rotation steps, each row followed by its count of steps
The counts run from 0 to 331.
[  4.2   7.7  -0.6 -13.5  16.4  17.5 -17.9   4.4  16.7   9.6  15.3  17.6
  10.5  -0.8 -11.1 -25.1  17.5 -11.4  11.5  -7.5  -3.8 -13.1  17.5  -5.3
   0.2 -12.5   1.0 -37.3  15.6   2.6  10.2   7.1  -6.4 -12.4   8.6 -24.3
 -11.4   0.9   2.1   0.2   6.2  11.3 -27.7  16.3  11.6  20.5  13.4  11.1
  13.8  -8.5  -6.5  10.8  10.7 -18.7  12.5  18.9  19.6] -> 304
[-17.7  -6.3 -10.1 -20.5  -0.3  10.1  21.4  -2.9   0.0  -8.6  30.5   9.5
  14.5   9.5  -3.7 -17.6   3.0  40.9   0.8  11.4  -9.4  -7.5   6.7  10.0
 -22.3 -11.0   9.8 -28.0   3.5 -30.4  -6.5  11.8  -5.0 -17.3  25.7  -0.8
   2.7   8.9   0.4  -9.1   3.8  16.1  -2.6   6.1  14.9  23.3   6.5   0.6
 -12.3   0.9  -2.4 -17.8   4.6  -5.3  -8.3   2.9 -13.2] -> 264
[ 13.5 -11.2   2.9  -8.0  24.0 -22.0  12.1  -5.6  -5.2  -1.9  -7.6  22.5
 -11.8   2.2   4.4   6.2   4.4   1.0  30.0   1.0   3.3  22.6  -1.7 -23.7
 -18.8 -22.7   9.8 -13.1  -4.7  -9.5  16.6  -8.4   3.2  -0.5  -2.9   7.2
 -15.9 -11.3  12.1   0.6 -10.4  21.5  -1.7  -1.9  22.4   9.3   1.2  19.3
  -7.0 -16.6  12.2  -2.3 -11.7 -21.6  -8.2 -12.6 -31.0] -> 329
[ 28.3   3.3   4.7 -26.7 -21.1   4.2 -10.0 -19.6  10.4  28.4   6.2  26.1
  20.8  -1.4 -15.2   7.8  15.5 -10.3   1.4  -1.6  -8.4   7.1  -8.6 -15.0
  -9.2  -5.5   4.1  -4.9   4.8  -7.3  17.9  10.2 -11.3   6.2  -1.3  10.8
 -14.6  -4.8   7.9  18.1 -14.2  -4.3 -14.2  21.0  19.6   8.5   0.1  35.1
  -1.2  23.9   2.0  12.8   5.1 -12.1 -14.9  13.1  -2.5] -> 27
[-23.3   2.2   1.3  -6.8  -6.0  16.1 -12.1   7.4   1.0 -27.7 -44.9 -10.4
  -4.6  31.4  -1.9   3.7  11.2  19.4  26.1 -11.7  39.0   5.9   4.6   1.8
 -19.6  -2.8  13.2  14.2  10.0  -4.8  -1.9  -8.1   1.8  12.3 -10.7  -6.7
  14.4  -6.8 -11.3  -7.2   0.6  10.3 -10.1   4.4  12.7   9.1 -10.3 -15.3
 -32.1  -7.2   0.9  -8.0   4.2   6.1  -1.2  -2.7  12.6] -> 70
[ 24.6  -8.0   8.7   4.0 -22.6   6.7 -15.9  -7.6 -23.3   4.4 -10.6   3.2
  -7.6   6.0   3.6   5.1  -0.3  24.7 -23.3   7.9  16.6  -3.9  -7.7 -18.0
  -9.8   3.1  22.1   4.1  -4.9 -22.6   2.7  21.8  -6.7  -5.2  -6.2   0.3
  -5.0  -5.1 -39.3   6.2  -1.7  11.8  10.5  -2.7   8.1   7.2  16.9   8.4
 -37.5 -11.0  -1.6   1.0 -10.8  -5.8  -8.3  17.5  -9.2] -> 254
[  2.9 -15.2   0.5   8.0  -1.4   9.8 -25.2   3.7  -5.1  -1.8   4.1   9.1
   6.9  26.2 -28.9  17.9   5.2 -12.0  -2.4  -5.0  33.2   2.4  21.3  -1.2
  25.7  -1.3   8.4  13.3  10.7   7.1  -2.3  -7.0 -22.6 -22.0   0.6 -18.2
  -1.4 -21.2 -15.9  -1.9  -8.9   3.6  -4.2   3.6   2.6 -14.9   3.8   5.9
  -4.3 -14.5   4.7  -9.2  -0.3  -4.4  13.1 -10.6  26.9] -> 294
[ -3.3  -7.4 -14.1  -2.0  12.1 -12.9  10.2 -11.5 -10.8  -7.3  -4.9  27.9
  -6.2  -6.7   5.7  -3.7  -4.1  -3.4  -7.3  23.8  14.8  17.0   8.3  -0.2
   3.0 -15.0  -3.6 -21.8  -0.7 -11.3  -0.1  -6.1 -24.1  -6.7  32.6  -2.4
  -9.4   9.1   6.6 -10.8 -27.3  -7.9 -21.6  -5.6   2.2  -0.1   7.2   7.1
  13.4 -13.1  13.5  24.0  15.8  -3.2  -4.3  15.1   9.1] -> 7
[  7.7 -11.4  20.0   8.9  -8.0  -2.4  10.0  11.0 -14.8 -16.9 -18.8  18.8
  -8.9  -4.9  16.6 -17.7   4.6  -7.0  -4.1   8.9  20.1   1.8   1.9   7.2
   2.5 -26.4 -23.8 -14.2   1.8   9.0  -6.2  11.0 -32.8   3.0   7.5  10.2
 -13.4   1.7 -10.9 -14.1 -13.3  -4.1 -26.1 -13.0  15.2  17.9  -1.9  -6.4
   0.9  -5.5  -3.4  33.2  16.6  -2.6  -6.1  21.6  13.0] -> 2
[ 18.6 -11.7  -9.7 -19.2 -19.3  13.9  12.2  -6.7 -22.2   4.2 -17.9   8.1
  23.0  -8.9  -4.9  -8.5  15.0  27.3 -15.2  13.9  -1.1 -14.0 -16.0  -9.1
 -10.5  -9.2  16.0 -21.6  -2.5 -17.6  -1.6  17.0  -4.5  -3.5  -2.0  18.3
  -4.8   8.9 -16.8  -6.3  -3.9 -10.5  14.2   6.2  20.3  20.2  26.3  -1.9
 -18.8  -9.1 -13.4  -4.6   5.4  -8.8 -19.0   8.3 -16.2] -> 259
[  4.1  -6.9   4.7  -3.1 -22.8  16.5 -10.5   8.3  16.1  -2.8  -3.1  20.4
   9.9  -6.8   2.9  -3.6   1.4   2.1  -1.3 -15.8   6.9  -8.4  25.2 -18.4
   0.4   0.3  14.7 -15.5   5.7  -3.3   2.6   3.5  -4.0  -4.4   8.1 -43.1
 -28.4 -17.9   7.7   4.5 -16.0  18.5 -10.3  40.7   1.9  -1.8   6.2   1.4
   6.5  -8.7   1.8  11.0  -4.8   3.8  19.7  29.4  14.8] -> 210
[  5.2  11.4 -12.4  -8.5  35.8  25.0 -29.9   4.5  -8.2  17.3 -10.2   5.6
  -1.5 -22.1  -4.4  -5.1 -10.8 -11.0   7.8  21.9   6.9  -9.3  14.0  -7.5
   8.9   7.9   9.4 -38.2   0.5   0.5  -2.8  -0.4   3.6   7.9  11.0   8.4
  -6.2 -10.2   1.8  -0.4  -6.3   2.7 -11.4  -6.2  -4.4  13.7  13.5  11.4
   3.9 -20.7   7.9  -2.7   4.7 -19.1   4.6   6.5  10.5] -> 227
[ 18.5   0.9   8.8 -21.0   5.3   1.6 -21.8 -17.7 -19.2  11.2   0.9  -7.5
   3.9  19.5 -16.8   3.3  17.6  20.2   7.1  17.4  32.3   7.2 -13.1  -5.4
  -7.7   8.0  10.5   7.4   7.7  -1.1 -18.8  15.2 -11.7   1.5  -6.7  12.9
   5.9  -4.5 -34.0  -6.7   6.1   1.2  -2.7 -12.4  10.7   2.7  13.8  17.1
 -22.4   4.3  -7.0 -14.7   2.4  -2.4  -4.1   5.8  18.3] -> 160
[-20.4  -5.0   4.8   2.9  23.3  11.6 -20.5  13.6  -2.7   9.3   1.3  -3.3
  12.5  10.1   7.1  21.3  -8.9  12.9  19.9  25.8   8.8  15.1  20.2  -2.4
   8.9   1.0 -12.5 -26.4  -3.2   0.5 -12.2   8.7  -7.5   8.2  14.0  -5.0
 -13.0   3.6  -3.5  -0.1  -4.3   4.4 -12.8  -7.2  16.2  11.8  -6.9   9.5
   9.9  -7.6 -16.4  25.7  20.5 -23.9 -13.2  19.7   6.9] -> 225
[ -3.6 -11.5   1.1  -0.8  18.2   9.5  -3.6  22.8  -2.9 -23.3  -1.5  -8.2
  11.8  -6.4 -12.0   9.5  -0.4  16.5  26.2  -9.7 -10.9   7.9  19.4   1.8
 -32.3  -7.2  -7.9 -11.6  -5.7  10.0   7.6  -8.4  13.5   9.9   1.5 -10.8
   1.7  -8.3   0.6 -19.1 -13.7  15.7 -19.1  -4.2   4.1   3.8   3.7  -5.4
 -28.5 -12.0  11.6 -27.4  -3.9   2.1   9.9 -32.2 -13.0] -> 57
[ -5.2 -28.0   9.9   9.5   1.4   7.8  -6.2  16.0  10.3 -10.1  11.4  16.2
  -5.7   5.9 -11.1   2.6  -0.6  -7.5  17.7  13.3   2.3  -4.0  35.6   2.3
  -8.6 -13.9 -26.5  -1.4  15.5  -5.1  -3.0   1.5 -10.6   6.5   8.1 -15.7
 -24.3 -37.1 -23.6  20.8 -24.1   6.8   5.5  11.6  -6.2   0.0  -5.1 -10.9
   4.3 -10.7   1.8  -1.9  16.8   2.4   9.1  18.3  26.2] -> 212
[-33.7   0.6 -12.8   0.5   3.3  -9.0 -19.5   5.3  -4.2 -26.2  -2.6   1.9
   2.4 -10.1 -28.4   2.6 -11.6   4.7 -33.8  -3.5  21.8   4.1   0.2   3.9
  11.3  -5.4  23.1  -7.6  13.7  -1.7 -14.7   5.8 -12.6   6.3  10.1   8.3
  11.2 -14.3   2.1  10.9 -23.1 -20.4   7.3  -6.5  12.5   8.4   3.3  12.3
 -21.3 -12.9  -2.7 -26.6   5.4  -4.3 -16.7  -7.2  -8.6] -> 188
[ -7.5 -13.8  18.2   2.1 -12.1 -20.6 -11.3   9.1   4.1 -16.6  -3.3  17.2
   0.1   6.6 -11.8  21.8  -7.6 -14.4  -8.3 -24.3  11.0  11.1   5.6  -5.6
   0.1  -4.0  11.4  -2.5  25.4  -7.5   8.0  -0.6 -13.8  -0.2   4.1 -11.3
  -0.9 -22.1  19.8  30.7 -23.2   1.6  -0.5  23.0  20.5   3.5 -10.9  16.6
 -10.6   3.0   0.3   4.2  -2.9  -8.8 -10.9  -6.4 -11.5] -> 111
[-14.6  -7.8 -14.9 -10.6  17.6   9.5  -8.4  -7.2  -1.2   4.3  -5.1   0.9
   1.3 -15.1  -1.5  20.1   1.6  19.9  38.8  29.8  -0.2  29.2  13.0 -14.1
 -18.2 -11.7  -9.4 -15.4   2.7  -6.8   2.9 -13.9  12.0  29.7  12.0   3.4
  -8.8   3.6  -2.7 -13.4 -30.0  -3.3  -7.8   0.1  -0.3  14.5   5.2 -14.3
   3.7  -9.1  21.1  -2.9   5.2  -5.1  14.0 -10.9  17.5] -> 146
[ -3.2  -5.4   9.0   3.3 -36.7   0.8 -12.3   4.5  11.0 -11.9   9.5  -0.9
   2.6   5.5 -16.8  -5.8  -5.3  21.1  -7.9  -2.7   8.9  23.3   6.4  14.9
  -2.9   2.1 -14.4  15.4   7.9  13.1 -27.1  18.1 -20.4   7.5  34.0   3.3
   0.1   1.2  -0.2  -8.9 -30.3  -3.8 -35.8   5.1   7.3   1.0  -6.5  -7.5
 -12.3  12.9  -2.6  -6.7  15.9  19.4   3.5 -12.6  10.1] -> 278
[-16.2  -4.0   4.1 -16.4   8.8   4.5  11.3   1.3 -12.5 -39.0 -24.6  10.7
   0.3  -0.5 -17.4 -15.1  18.5  16.7 -35.3   1.9  -0.4  -6.3   9.9   1.8
  -6.8 -10.0   3.2   1.2  -3.9 -25.1  15.7  12.8 -17.6  19.5 -12.1  12.9
  18.1  -7.8 -18.5  -7.1   5.0   0.8   6.1  -8.6  -5.5  18.8  -0.7 -10.0
 -16.3 -12.3   3.5 -14.5   1.4   2.2 -33.0  -2.1  -0.6] -> 175
[ -4.6  -4.8 -29.4  -3.7 -14.0  12.1  -8.6  -2.5  11.6 -12.1 -14.8  21.2
  14.6   8.9 -18.8   7.7   8.3   0.2  -4.5  -5.3   4.0 -15.1   2.4   3.0
  -9.8 -12.3   1.5   6.0 -16.7  17.0  13.5  -8.2 -13.9 -13.1 -13.3 -19.5
 -25.8   6.2  16.0  -4.3 -30.8 -25.5  -8.0  19.1  23.2 -21.9  -5.1  10.1
   3.2  -1.8  16.3   3.2  -1.8  -3.4   3.3   3.5  -1.9] -> 202
[ -3.3   3.2   1.8  -6.2   8.7  13.0 -17.5 -11.0 -13.0  -3.6 -21.1  -9.5
  -6.9  14.3   9.1  25.7  -2.3  11.5   8.2  12.9  12.1   8.8  10.0  -0.9
 -31.5  11.3   1.7  20.9 -13.0 -11.9  19.2   3.3  -3.7  27.5 -23.4  13.2
  15.8 -14.4 -12.5   0.2  -2.8   1.6 -18.2 -21.3  12.6  -8.0 -16.8  16.2
 -29.6   2.7   9.0  11.3   2.7 -13.2  -8.1   4.4  10.8] -> 241
[  8.5  -1.0  14.3 -14.7 -11.4  -2.6 -12.8 -11.6  -4.8   3.8  -4.5  13.8
  33.7  18.5 -12.6  16.0   3.9 -13.5   7.0  -1.5  -3.4  12.6  -9.1 -14.3
  -7.3  -6.7   0.3  12.3  -4.4  -6.5  12.3  20.7 -22.9   8.8 -16.1  -2.9
  -7.2 -11.3  14.2  15.1 -10.4  -2.2  -7.5  11.4  24.4 -14.9 -14.2  35.7
  -9.3  11.2  -6.4   8.6  -1.8  -7.5 -28.6  24.1  -4.3] -> 26
[ -9.8  -5.2  -9.3  12.0 -15.0   8.0 -20.4  -2.8   2.0   0.1 -15.6  16.8
   3.5   7.9 -25.5  11.0  -2.4   3.8 -13.1  -5.2  15.0 -11.6   1.3  17.2
  -6.3  -4.3  -3.6  19.7   4.7  24.9 -13.7   0.9 -21.7  -8.4 -12.6  -7.8
 -21.3 -13.0  11.6   1.1 -44.4 -34.4 -11.6   3.3  30.2 -26.7  -0.3  16.2
 -15.2   8.0   0.7  -3.7   6.0  -7.4   3.9   2.4   4.9] -> 201
[  4.3  -7.5 -10.0  -0.9   3.5  27.5  -1.1  -6.9  -2.7  -1.1 -11.9  25.4
   0.1  -6.3  -1.8   8.6  -1.3  16.4 -25.9   5.7 -15.6 -22.1  27.8 -11.4
 -11.6 -15.9  -4.7 -10.1 -11.5 -18.2  31.0  11.2  11.7  21.1  -4.2  -8.0
 -21.2 -27.2 -13.4  14.5 -20.9  10.1  25.1  20.9  -5.6   1.3   4.0  -6.5
  -0.7  -2.4   8.7  -3.7   4.4 -23.1 -14.0   3.1  -1.8] -> 36
[-21.5   4.0 -14.2   4.0   4.8   4.6   3.5  -7.6   9.4 -32.2  -3.9  22.6
 -19.5   5.5 -16.5  11.2  -6.0   0.8 -26.1   1.6  -5.7  -7.4  16.2   1.8
 -13.7 -12.1  -7.8  24.4  -7.6  -1.9   3.8   5.8 -29.9  11.7   1.7  12.5
   6.8 -19.5   6.3   7.9 -28.3  -2.7 -25.6 -27.2   8.0 -11.3  -4.6   5.2
  -0.2   3.8   2.2   1.4  22.5 -11.9 -17.7 -26.2   5.6] -> 102
[-11.8  -5.2  21.0 -13.2 -10.8 -19.9 -15.2  -9.0   1.6 -14.6  21.7  -4.1
 -11.0  12.7  -6.4 -16.9   4.8  17.2 -32.1  16.1  18.3   1.9  12.8   4.9
 -10.7  -6.8  -3.8   0.8  16.0 -22.0  -5.0  15.2 -22.6  17.9  10.2   3.8
  14.4 -25.6 -37.7   3.3   0.2   3.2  -1.2  -1.7 -13.5  18.2  -1.1   2.5
 -10.0   5.9   6.0  -1.9   3.8  11.4   2.8  23.7  11.9] -> 172
[-20.2   0.1 -11.3   1.7  16.0  34.7 -17.3   7.6 -11.5   3.6   1.0 -20.9
   8.1 -20.4 -25.8  20.8 -17.5  18.9   7.0  11.3  -6.4   4.8  14.1  11.1
  -8.1  10.1  -1.1 -19.3  11.1 -10.6 -10.5  12.6   2.8  12.3  10.8   1.7
  10.5  -2.7  -4.3   6.0 -21.4   8.2   8.1  -0.9  -4.2  18.3  11.8  -2.9
 -14.5 -17.4 -10.2 -22.2  14.9 -16.3  -6.0  -6.3  -3.4] -> 49
[ -2.3  -9.9  -2.2 -19.1  19.1  -8.9  28.1   0.6 -15.3 -20.6   5.1  26.2
   9.7  10.3   0.4  -4.9  15.5   7.6  -1.4  16.7   6.0   8.1   9.9   4.3
   1.9 -21.0  14.5 -16.3  -0.5 -23.1   7.1 -15.5 -24.3 -19.9  17.5 -11.1
   3.5  11.4   1.5 -23.2  20.8  12.4 -18.2  -7.9   9.5  23.6   7.9   7.7
   5.1 -14.8   6.3   0.7  -5.7   3.3   4.3  -8.2   8.9] -> 85
[ -1.5  -0.2  26.7 -13.1 -20.8 -18.0  -4.9  10.4   9.6 -25.1   9.5  10.5
   6.6   6.0 -14.8 -15.0  -3.3 -15.0 -13.1 -13.9   7.2  19.0   8.2   2.3
   6.2  -3.2  -9.8  -2.6   2.9 -11.8  -8.1  26.2 -25.9   7.2  16.9  -2.6
   6.8  -7.3  -3.1   6.3  -0.7   9.3 -44.9 -10.9   7.6  -5.2   1.5  13.1
  -1.8  10.4 -13.0  11.6  11.7  -0.9 -22.5  16.1  -4.0] -> 99
[ 23.8 -25.7  10.4  -9.8  -3.0   0.1   7.4  -2.1  -0.5  10.3  -6.2  20.6
  15.1 -26.6 -13.3  11.3   5.9  16.3  -7.1   7.8 -20.1  13.7  19.9 -18.2
 -18.3 -23.4 -22.0 -26.1   7.0  -3.8  24.9   1.1   2.9  10.8  -2.4 -10.5
 -20.0  -4.7  -8.6   2.4 -20.8   3.7   0.0  27.3  -3.2  17.1   1.2  -8.2
  -2.3   0.3   2.2 -11.9  15.2  -3.2  -7.0  -7.2 -19.8] -> 40
[ -2.1 -22.8  17.1  -2.1   6.2 -16.5   1.5  -0.1 -25.6 -14.0  -0.7   3.9
   2.6  22.6 -19.1   5.0  13.9   3.8   1.4  19.6  29.1  15.6   6.0 -12.0
   8.3   1.3   7.5   6.5  17.7 -16.4   0.3 -12.8 -16.6  -3.9  -1.4  -5.1
   3.5 -21.9 -33.6 -20.8   4.8  -1.0   6.4   2.4  -9.8   2.3   5.1  -9.6
 -10.3 -21.6  11.3 -21.9 -10.5  16.7   4.4  16.1  12.9] -> 78
[-22.8   1.8  -3.4 -36.7  22.4 -12.0   3.7   1.3  10.0 -22.4  14.3  23.6
  17.9   0.4 -25.7 -35.6  25.1 -10.1  -8.9  13.9  11.0  -4.4   2.1  -3.9
   6.5 -10.5  14.2 -26.2   1.5 -14.8  -5.1   6.5 -21.2  19.1  13.7  12.4
  -1.0  -3.4  -5.6 -11.5   6.0  -5.7 -14.8  -9.0   1.4  17.6   1.1  11.9
  21.0   1.8   6.4  -5.6   5.5 -13.4 -22.9  22.5  -2.6] -> 93
[  0.3 -22.6   8.5  -0.3  16.8   8.5   6.3  10.8 -15.9  -7.9 -22.5  -0.9
  21.4  -8.1 -27.9  22.5  -7.0 -18.2  11.1  -3.7   3.1   3.2  20.2 -16.3
  14.7  -0.3  -9.0 -13.9  16.8  -4.3  -1.3  -4.1 -23.8   6.1  -6.2 -19.9
 -19.9 -17.5 -13.4  12.1  -8.0   7.3  -0.1  17.6 -16.7  -8.6   7.5 -12.9
   6.5 -26.5  -3.5  -6.2   7.5   9.2  -0.3  18.1  11.5] -> 216
[ -8.4 -18.0  10.0  -2.1  25.2  26.3  -1.2  19.8   3.3   3.3  -1.3  -1.8
   8.4 -28.9 -10.2  -6.9  -0.7   4.9  18.2  19.3 -21.9  -7.0   9.6  -1.2
 -20.6 -10.2 -17.5 -26.5  14.2  13.7   0.0  -4.8   5.0  29.9  -2.2   0.0
 -27.3 -19.5 -14.3  -1.7 -26.8   0.2  -4.6   4.2 -17.2   8.5  -3.6  -5.8
 -11.0  -8.0   9.9  -6.8   8.0   2.0  11.3   8.2  -2.2] -> 134
[-26.7  -2.3  12.2 -13.4   6.2  -0.1  14.3   4.0 -19.2 -21.4  21.5   6.3
   7.5  32.0  -8.0  -3.8   5.0  11.1   6.4  22.8  10.1   7.4   3.8   8.6
   0.6 -28.0  -2.4 -10.5   8.3 -19.9 -13.5  -3.1 -32.2 -14.4  25.2  -6.5
   8.4   4.8  -6.9 -19.1  23.0  10.6 -13.6  -5.5  19.1  20.6   0.3  -4.3
   7.6   0.6 -12.9  -8.7  13.3  -0.1 -16.9  10.7  17.2] -> 86
[  6.1   5.3  -4.6   1.9 -31.0   8.1   0.8  -1.4 -13.1 -25.0 -14.6   7.0
  -3.9 -10.0  -2.5 -10.7 -11.0  15.4 -42.0  -3.7  13.6  -0.7  -0.8  14.4
  10.0 -10.1  10.6  -0.6  -4.3 -16.1   1.1  22.0 -21.4  -6.9  12.7   1.3
  11.6  15.8  -6.5  -4.8 -11.6   2.2 -15.5  -2.4  17.3  21.7  15.1  -5.9
 -14.5  -1.3 -19.6  14.3  18.8  -6.7 -22.2  -4.6  -8.4] -> 181
[ -7.3   3.6  21.3  -4.5 -14.4   8.0 -17.4  -0.7 -16.8 -20.8   5.3   1.9
  -8.2  17.0  10.3  -8.1  10.5  20.9 -18.0  12.0  11.9  -9.4  17.2  16.2
 -17.1  -8.4  -4.5   4.1   5.5 -16.2  15.1   4.6 -14.3   1.5  -4.4  -4.4
  23.9 -15.1 -14.3 -12.8  16.1   4.4  -9.6 -11.1  10.6  25.6 -13.4  14.6
 -42.4   7.7   6.1   2.9   0.0   1.1   0.8  -5.3  23.7] -> 168
[ 10.3   6.6  -5.7   0.5 -24.7   2.6 -21.1   3.2  14.2 -13.6 -29.7  15.6
  16.7   5.3 -11.1  -6.3  19.7  -3.7 -11.9 -16.2  38.0  -0.4   7.9  -7.1
  17.9  -9.1  25.6  -0.8   1.7  16.6  -2.5  -1.0  -0.8   4.7  -1.2  -6.0
 -10.5   1.4   0.1  -6.2 -19.8  -2.5  -3.3  32.5  25.6  11.9   7.7 -14.1
   4.5  -6.6   5.3  -4.5   3.7   0.2  -4.5 -16.3  12.7] -> 287
[ 10.9   5.2  10.2  -6.0  -5.3  -2.3  -4.9  10.6   0.0 -23.5 -14.1  31.8
   2.6 -13.1  -6.2 -11.5  12.1  -8.5 -33.9   1.3   2.9  -6.8  -0.2  11.8
   5.5 -12.4   1.8 -17.9 -14.7  14.1  21.3   6.3 -28.0   7.4   0.7   8.6
 -14.8  -6.6   4.3 -16.6  -7.8 -12.6 -31.8 -21.6  13.7   9.4   0.0  13.6
 -19.4   7.0  13.0  11.3   4.0  -7.9  -8.3 -14.3  -1.5] -> 96
[ -9.3   0.9 -13.9  -1.9  35.4   1.5  -1.4  -8.7 -12.6   2.5 -27.0  11.5
 -23.2  -5.1   2.0  -0.4   3.2  -8.3  14.7  11.0  12.7   8.3  -0.9 -23.9
 -26.6 -15.8  17.2 -14.3  -2.2  -7.9   6.9   2.0   0.5  19.8  -3.6  27.5
  -6.2  -7.6  -2.1  17.7 -21.6   2.2   8.6 -16.7  15.8  10.6   6.6   6.6
  -0.6 -19.1   6.7  15.0   9.0 -34.2 -20.3   5.2 -13.9] -> 325
